(in the rows, 128 means zero)
Each path below is one point turned by a fixed rotation once a step. After each direction that follows a path, write how fast that rotation turns it, in degrees each step (0 if it stays still).
Each turn is a multiple of 5 degrees from 10 to 175, or 0.
Each row of a path follows its step; steps can be skipped.
path 1
step 0: [133 126 124 138 128 145 123 121 123 118 125 121 118 129 129 130 125 117
 137 136 133 127 129 122 126 131 123 123 129 129 124 124 123 144 125 120
 115 128 130 114 128 102 116 121 135 139 114 131 125 116 124 113 115]
step 1: [135 144 124 141 126 134 127 111 129 123 136 131 143 127 131 139 125 129
 130 147 124 127 128 141 119 138 124 130 140 122 123 134 114 121 138 125
 124 131 129 134 133 139 117 119 118 122 126 119 129 133 125 111 115]
step 3: [124 133 137 135 130 111 137 127 128 135 136 133 131 129 113 110 131 126
 130 112 137 136 121 117 124 123 127 122 127 138 117 123 126 138 128 138
 126 131 131 136 120 123 118 134 124 137 121 135 115 108 119 140 117]
step 11: [140 124 142 121 130 115 133 123 129 129 129 123 136 135 120 130 135 125
 124 123 123 123 137 116 125 131 115 130 151 134 124 115 123 115 120 136
 131 137 129 135 131 137 139 139 134 141 144 128 140 137 123 130 140]
step 14: [125 129 119 120 122 129 121 117 127 124 120 123 134 123 132 131 137 114
 136 135 118 120 129 123 116 119 128 117 132 126 145 126 131 126 131 123
 120 129 129 118 143 134 117 117 149 131 128 122 129 134 119 105 139]
step 16: [132 125 130 132 128 120 149 143 132 135 136 134 127 120 120 132 119 123
 118 117 124 133 118 136 126 126 130 127 130 121 118 132 131 141 128 141
 124 126 118 122 128 148 128 118 120 138 136 120 133 139 133 135 107]
step 17: [115 115 124 110 146 120 125 129 118 126 140 125 118 128 128 129 113 127
 122 123 132 132 128 118 115 123 123 137 134 128 130 124 126 136 127 129
 125 131 128 126 115 123 130 119 146 146 128 122 123 127 109 134 118]
step 20: [132 138 119 132 133 115 140 129 138 136 140 126 132 138 127 116 119 128
 131 120 131 126 122 121 105 118 126 134 136 126 118 142 139 130 139 129
 127 133 136 132 131 146 127 133 129 132 125 128 117 140 136 115 135]
Directions:
[127 129 128 127 129 132 129 125 129 128 129 131 127 128 130 127 128 133
 127 130 126 130 129 128 127 127 133 134 129 131 130 127 127 131 126 130
 126 127 130 126 131 124 125 130 130 130 126 124 128 131 130 131 126] -> 85
[131 125 127 127 129 126 128 130 128 132 129 132 131 132 127 128 128 129
 123 123 128 129 128 129 124 128 128 128 130 129 126 123 128 129 130 132
 129 126 130 128 127 125 127 127 127 125 132 131 129 129 132 127 127] -> 80
[127 126 130 128 126 130 125 128 128 123 131 130 132 127 125 126 130 128
 130 130 128 129 129 129 133 127 123 128 133 127 124 127 129 129 128 128
 123 126 128 128 129 126 129 129 127 126 129 124 132 127 132 127 130] -> 100
[128 130 127 128 129 128 130 132 128 126 131 131 127 127 131 125 125 128
 132 131 129 130 131 130 126 125 128 127 125 133 128 127 131 131 127 129
 125 127 127 130 124 130 131 128 128 123 129 128 128 133 125 127 128] -> 100
[129 128 125 126 126 129 128 128 128 128 127 128 125 131 127 127 126 127
 124 129 129 130 132 126 128 126 126 131 130 128 133 128 127 123 128 129
 126 124 124 130 128 131 124 132 130 126 127 129 129 125 126 130 133] -> 115
path 2
step 1: [129 128 140 129 117 126 137 121 141 132 121 126 122 137 130 145 138 128
 132 129 130 128 127 142 136 136 127 122 148 119 145 143 114 128 119 131
 119 126 136 131 125 141 133 128 126 138 123 114 126 118 128 124 134]
step 3: [134 127 142 119 122 130 137 129 135 119 132 116 127 133 132 151 119 117
 130 130 133 134 122 134 141 132 119 132 133 127 133 120 115 120 119 132
 121 136 134 125 125 150 131 124 131 117 120 129 130 122 139 130 141]
step 6: [124 130 123 132 118 128 131 122 143 142 120 120 122 125 128 141 121 128
 124 130 125 117 135 132 121 146 113 118 118 134 127 138 143 128 119 140
 124 134 135 136 129 143 133 108 132 140 124 125 123 119 131 131 127]
step 11: [122 130 133 127 124 134 125 132 143 138 128 131 124 115 128 135 121 114
 130 115 125 131 131 126 116 123 121 133 149 140 126 143 117 128 115 134
 126 130 133 131 134 130 135 122 119 154 133 140 121 132 129 128 126]
step 12: [128 141 125 127 124 122 137 122 115 125 129 113 123 138 130 152 110 137
 123 118 133 132 129 123 129 141 129 131 133 128 135 144 133 129 124 126
 141 114 136 124 122 138 128 123 131 127 139 135 134 120 132 117 120]
step 14: [127 116 124 129 132 121 137 137 123 131 119 115 124 130 120 146 110 121
 130 121 135 132 135 128 128 132 136 129 147 121 141 124 126 131 121 135
 128 116 126 121 140 139 141 127 132 122 136 136 134 126 111 122 118]
step 16: [129 134 139 127 111 127 139 146 135 152 120 132 137 130 121 132 118 108
 128 125 136 128 136 135 141 136 129 124 133 126 136 125 131 125 121 139
 130 124 127 122 133 135 139 129 124 134 135 133 127 117 118 126 122]
step 18: [137 135 141 121 105 127 128 127 129 136 129 126 130 129 124 139 126 103
 135 129 142 123 120 122 130 136 115 123 136 125 120 134 129 123 136 140
 125 121 136 116 116 130 133 115 130 136 132 130 138 132 126 119 130]
Directions:
[128 129 134 125 128 128 128 128 127 127 127 127 128 126 129 130 130 126
 130 131 128 124 130 129 133 129 127 132 129 125 133 130 128 127 133 126
 128 128 130 125 132 130 128 129 125 128 128 131 130 129 126 125 128] -> 170
[130 132 132 130 123 127 127 124 126 130 125 128 130 127 130 128 130 129
 129 127 126 129 127 130 124 129 128 128 130 131 129 132 131 130 128 128
 130 127 133 130 128 125 126 125 125 127 130 125 124 126 127 125 127] -> 65
[128 122 127 129 126 127 130 133 131 127 130 126 127 127 130 128 130 126
 132 130 123 129 130 126 128 132 127 125 126 128 129 126 131 127 127 130
 130 127 127 125 129 126 126 127 129 124 131 129 125 127 131 126 127] -> 35
[125 126 126 128 129 126 127 123 126 126 129 129 127 124 127 129 131 130
 129 126 129 125 125 125 131 129 127 126 130 127 131 125 128 128 129 132
 125 125 127 129 120 130 128 126 126 129 129 129 127 127 127 126 127] -> 65
[127 128 126 127 128 126 124 129 127 132 128 125 128 129 126 125 128 126
 129 128 126 125 132 128 127 125 133 127 125 124 130 127 129 132 129 129
 127 126 130 126 129 131 128 126 128 127 123 126 126 123 126 132 127] -> 45
[130 125 127 128 127 129 130 128 127 123 127 128 122 132 129 130 129 129
 126 126 133 127 131 127 127 126 132 127 126 128 127 126 131 127 130 126
 129 128 128 130 130 125 129 128 122 130 128 131 126 125 127 127 123] -> 145
[128 128 128 123 134 125 128 126 129 129 128 126 129 123 129 129 125 131
 127 129 130 129 125 124 125 128 127 131 125 127 131 130 129 126 126 128
 130 130 126 127 130 125 126 126 127 131 128 129 123 127 129 130 128] -> 20
path 3
step 4: [120 131 126 136 128 112 132 133 131 134 153 135 125 140 106 126 134 138
 122 131 123 139 132 130 132 134 120 123 126 130 116 117 141 116 135 128
 142 131 133 128 147 128 128 114 136 137 129 125 118 119 124 132 127]
step 5: [123 137 125 114 134 121 119 131 130 126 137 131 141 147 128 132 141 126
 111 142 124 108 132 117 148 141 128 135 126 125 135 116 135 120 126 134
 130 129 128 126 120 137 131 134 126 136 133 127 132 122 139 126 114]
step 9: [134 124 126 119 111 125 120 121 122 123 136 135 121 116 121 112 141 132
 128 129 127 131 132 119 144 132 128 142 121 117 134 114 115 114 143 122
 139 127 131 130 113 119 145 126 134 138 135 125 124 130 134 125 123]
step 11: [126 141 125 137 134 135 119 121 132 116 129 132 122 129 111 119 130 142
 124 140 126 124 123 110 138 138 125 136 128 114 120 136 130 116 129 126
 142 139 142 120 119 122 127 123 137 140 130 114 138 128 134 130 120]
step 13: [118 122 141 125 136 114 135 128 125 133 139 120 132 146 114 132 130 122
 125 127 123 129 126 129 132 144 117 137 130 114 120 124 122 114 135 104
 133 136 143 122 125 121 130 127 135 136 138 115 133 131 129 131 118]
step 15: [136 138 128 127 114 113 129 123 126 132 134 132 123 146 110 126 139 135
 128 135 129 127 124 121 123 128 114 127 129 107 127 119 133 122 146 126
 128 139 129 138 130 124 120 131 135 128 141 118 113 126 122 144 134]
step 18: [131 130 122 135 114 124 144 107 124 117 129 131 132 123 119 114 135 118
 129 143 127 120 132 134 151 138 123 137 128 133 146 120 125 124 124 125
 135 130 139 120 123 126 139 135 133 129 118 131 137 119 128 132 122]
step 19: [125 138 128 130 117 127 131 122 129 111 136 136 125 141 107 121 138 124
 114 115 103 141 129 135 117 128 123 140 128 129 127 127 134 124 122 128
 132 130 143 122 130 118 123 129 127 126 129 118 135 143 137 132 133]
Directions:
[128 127 129 134 131 124 131 130 124 127 123 124 126 129 127 126 128 124
 125 127 125 127 129 129 129 129 126 132 130 129 129 132 127 127 125 130
 126 127 130 125 127 130 126 130 127 126 130 127 132 128 129 127 126] -> 60
[131 127 123 126 130 127 130 130 130 127 127 127 130 129 128 128 128 127
 130 129 127 128 132 130 130 129 132 129 132 126 132 130 129 130 124 126
 128 128 124 131 124 131 131 125 129 131 123 131 129 126 127 132 128] -> 170
[127 128 126 126 130 130 126 126 128 130 129 128 129 124 130 128 129 125
 124 127 127 125 125 124 131 132 127 129 129 124 130 131 124 124 127 127
 127 131 128 132 127 130 129 131 128 129 129 126 126 129 126 126 133] -> 170
[128 129 132 127 132 121 125 128 125 132 129 127 128 131 127 129 126 128
 127 129 130 122 127 130 128 128 129 127 128 125 124 126 128 129 127 128
 128 127 129 128 131 129 127 128 127 131 125 128 128 125 126 131 131] -> 35
path 4
step 0: [129 128 126 126 132 136 126 131 127 130 112 131 137 127 114 134 128 117
 136 133 132 137 125 137 132 129 129 135 116 123 131 116 130 124 115 124
 115 141 140 118 134 137 119 119 143 121 132 129 127 128 123 119 122]
step 1: [138 125 130 121 122 127 125 135 119 126 128 117 120 135 123 123 129 123
 149 143 127 128 129 125 125 139 132 132 136 135 126 117 133 118 128 147
 132 128 133 123 129 139 124 126 135 138 131 123 131 141 127 121 142]
step 3: [131 139 129 126 125 133 121 119 133 126 131 135 141 111 126 121 128 114
 131 129 131 125 123 129 113 144 115 125 131 126 120 133 133 135 113 121
 126 135 134 117 131 135 120 126 117 130 128 139 127 120 136 132 135]
step 4: [130 128 124 117 126 120 122 129 120 136 123 122 140 141 132 128 138 127
 129 133 120 132 125 132 120 134 120 138 124 124 110 131 128 121 117 120
 126 132 127 138 131 138 116 114 147 122 128 129 134 125 136 123 131]
step 12: [123 125 119 121 139 136 124 143 131 123 118 127 129 139 132 133 123 124
 137 135 144 121 139 128 123 134 120 134 121 123 130 111 117 119 129 122
 131 136 131 128 136 137 131 119 130 112 134 129 123 125 132 125 134]
step 15: [137 129 120 124 141 129 119 128 130 125 125 127 132 121 126 118 142 127
 124 129 142 140 122 129 127 131 122 126 112 125 121 124 137 128 127 112
 119 140 126 114 119 139 130 123 118 128 120 133 127 124 141 129 128]
step 16: [124 123 130 130 128 126 128 139 123 128 125 128 126 124 130 132 123 132
 137 140 117 136 128 139 129 140 121 139 127 118 120 118 129 105 124 120
 123 130 129 122 125 146 124 126 142 125 129 140 119 136 136 124 122]
step 18: [130 127 133 136 131 134 130 136 146 113 125 132 143 128 122 120 128 132
 128 123 139 140 133 122 116 146 130 117 131 120 127 117 125 131 133 130
 124 132 133 132 134 130 117 130 120 127 132 124 119 126 125 140 135]
Directions:
[132 132 130 129 122 132 129 128 126 130 128 134 129 125 128 130 126 130
 131 129 127 130 128 127 130 128 126 128 130 126 126 128 128 126 126 127
 127 128 130 124 131 126 130 131 128 127 130 131 128 128 124 129 123] -> 135
[126 128 125 125 121 131 128 128 128 128 128 126 132 129 128 126 126 125
 126 129 125 125 127 125 126 128 129 127 129 127 126 131 130 131 127 133
 126 127 127 130 129 130 126 124 129 127 127 131 132 127 127 130 127] -> 20
[130 127 129 129 127 126 131 132 131 127 126 124 128 125 127 124 129 126
 126 126 129 132 128 122 126 125 130 128 131 129 125 129 126 131 126 128
 128 125 128 127 129 127 128 133 123 130 129 127 127 130 128 129 127] -> 90
[130 121 127 125 129 128 125 129 135 132 127 130 125 127 127 128 128 128
 130 129 129 127 127 128 127 125 127 130 129 127 126 130 130 124 128 128
 125 126 131 128 128 126 127 130 129 123 127 127 132 129 130 130 130] -> 95
[128 126 130 130 127 128 127 129 127 129 123 127 131 134 126 129 126 127
 127 125 126 130 130 125 128 128 127 130 124 126 131 130 124 131 128 125
 128 131 127 129 125 127 127 132 133 124 128 128 131 128 128 128 124] -> 175
path 5
step 4: [126 121 141 125 130 129 122 122 118 138 130 124 135 129 123 129 117 134
 136 126 123 128 120 141 126 127 125 135 123 124 130 124 109 129 124 136
 129 138 140 125 128 125 122 126 123 131 118 141 134 108 113 106 113]
step 5: [132 116 139 124 136 132 128 129 127 141 119 132 130 133 126 146 129 150
 139 144 120 120 124 137 114 137 133 125 132 140 128 114 119 114 128 136
 125 132 130 123 125 126 123 116 124 140 118 132 133 125 122 123 126]
step 7: [122 121 122 116 148 133 127 122 124 139 127 124 134 129 119 135 133 140
 135 109 130 127 135 125 131 124 121 139 142 139 123 123 133 128 129 119
 129 136 125 116 129 124 133 110 139 126 121 138 121 120 134 113 124]
step 8: [122 126 136 126 132 135 133 141 118 127 141 121 140 127 118 132 133 142
 133 135 140 124 128 130 115 126 133 142 131 129 125 117 137 128 119 117
 124 123 139 109 133 127 135 119 130 122 125 131 120 107 131 113 125]
step 13: [136 136 126 123 130 129 127 127 128 152 135 113 138 121 129 123 126 125
 133 123 124 129 119 142 126 131 132 128 131 122 116 132 117 135 122 139
 135 141 124 125 135 127 117 138 139 137 121 140 124 115 144 116 119]
step 14: [141 132 134 118 137 145 133 127 119 135 135 122 124 126 125 140 128 129
 145 134 125 132 116 144 122 136 130 124 129 123 128 111 122 133 130 135
 118 131 118 120 123 136 115 133 125 135 119 149 121 119 125 126 128]
step 17: [122 115 141 120 130 133 122 128 111 135 142 120 130 137 131 124 127 131
 135 125 128 129 133 140 113 122 134 133 125 144 115 124 124 124 121 118
 129 132 131 129 129 124 124 115 131 133 131 145 124 122 125 108 112]
step 18: [134 123 135 128 133 128 116 138 124 139 138 131 138 140 119 129 129 144
 140 142 126 132 136 137 110 131 125 121 132 145 118 115 129 121 133 128
 136 118 121 120 132 127 122 124 122 131 130 123 125 110 119 130 118]
Directions:
[129 130 126 123 133 130 128 131 130 129 132 129 132 130 126 131 128 129
 129 127 129 127 129 131 129 129 125 128 130 126 128 131 130 131 126 128
 128 126 124 127 129 125 127 128 130 127 129 127 124 127 135 131 131] -> 60
[128 129 131 128 128 129 129 130 127 127 131 130 127 131 129 130 129 130
 129 133 131 125 125 128 125 131 132 131 127 126 126 129 131 127 130 128
 127 124 131 128 123 131 128 123 126 129 130 130 126 131 128 131 127] -> 115
[126 128 128 127 130 126 130 128 132 128 133 125 128 127 130 127 125 129
 130 132 129 130 129 128 129 123 130 129 126 127 127 132 129 128 126 127
 130 132 129 129 127 129 134 126 129 125 128 126 123 126 127 124 123] -> 80
path 6
step 0: [119 134 126 126 124 123 135 127 135 135 136 121 125 126 127 129 119 130
 127 128 118 119 123 126 128 137 130 115 131 146 139 127 151 128 111 129
 126 123 135 122 126 136 127 134 120 131 122 120 129 122 128 113 133]
step 8: [130 128 141 128 137 126 129 111 122 131 124 121 123 134 131 117 108 130
 135 139 129 120 123 130 133 125 131 124 134 136 133 140 144 137 118 127
 137 128 124 125 136 129 135 124 124 140 134 122 127 123 126 115 128]
step 10: [137 137 125 135 127 115 122 127 117 129 131 128 126 115 125 144 135 139
 133 136 124 117 121 125 132 133 132 120 136 135 127 137 134 126 114 130
 140 121 131 125 124 134 110 133 129 123 123 120 131 133 131 121 141]
step 15: [129 126 116 132 129 115 117 114 124 127 131 124 127 131 120 137 122 129
 132 140 128 127 128 114 125 135 139 127 127 139 131 134 130 126 115 139
 119 125 129 129 136 142 119 129 121 139 120 136 118 119 119 116 128]
step 16: [131 130 136 121 133 121 128 119 125 139 131 130 131 119 131 134 121 132
 112 126 139 120 117 126 132 135 124 129 128 128 137 142 132 141 128 129
 143 132 127 123 144 134 132 130 132 133 139 123 124 142 140 117 132]
step 17: [136 129 115 126 134 130 130 148 128 130 136 122 119 127 125 133 122 136
 126 136 125 112 118 127 131 130 137 136 123 129 135 116 130 127 119 121
 140 117 125 137 132 127 132 129 110 133 117 117 124 129 127 129 136]
step 19: [117 126 129 133 133 119 131 122 116 142 139 128 137 145 114 129 126 128
 124 122 128 123 119 123 137 139 128 122 123 141 139 135 118 128 128 120
 115 125 128 126 130 139 133 128 121 137 120 123 120 138 126 120 132]
step 20: [136 129 131 111 142 118 113 130 120 126 137 125 129 121 136 122 126 136
 120 139 134 117 130 122 128 126 129 116 135 132 126 132 141 133 113 137
 132 130 126 132 137 130 122 122 119 135 128 126 126 138 121 120 132]
Directions:
[123 127 132 127 129 127 128 126 128 125 127 130 127 127 129 131 125 122
 129 127 127 131 130 133 130 129 131 129 131 127 129 129 128 126 127 131
 131 125 127 132 130 131 128 126 129 126 129 126 126 132 127 128 126] -> 145
[125 127 128 134 125 126 129 123 128 128 129 127 130 127 123 126 128 127
 127 126 128 129 132 124 127 125 125 129 126 130 129 130 129 126 129 132
 130 126 130 128 123 131 131 129 127 128 126 127 128 125 125 124 127] -> 95
[130 128 130 128 131 127 126 129 129 130 128 123 128 126 127 128 129 132
 124 129 131 131 128 127 131 128 127 133 128 127 126 129 128 125 126 128
 129 130 129 129 128 126 129 123 129 126 127 131 122 129 130 125 122] -> 80
[127 126 128 126 129 131 125 131 132 130 127 127 125 127 131 130 125 130
 128 128 128 124 128 127 128 126 123 129 124 127 126 133 132 127 130 128
 128 124 124 131 124 129 130 129 127 124 127 128 128 127 129 130 130] -> 90
[131 128 130 128 129 127 127 126 127 127 128 129 128 124 130 125 130 130
 129 123 130 127 126 131 129 126 126 123 130 129 129 131 134 124 127 127
 133 128 132 126 128 127 129 127 132 128 132 129 131 128 128 127 129] -> 175
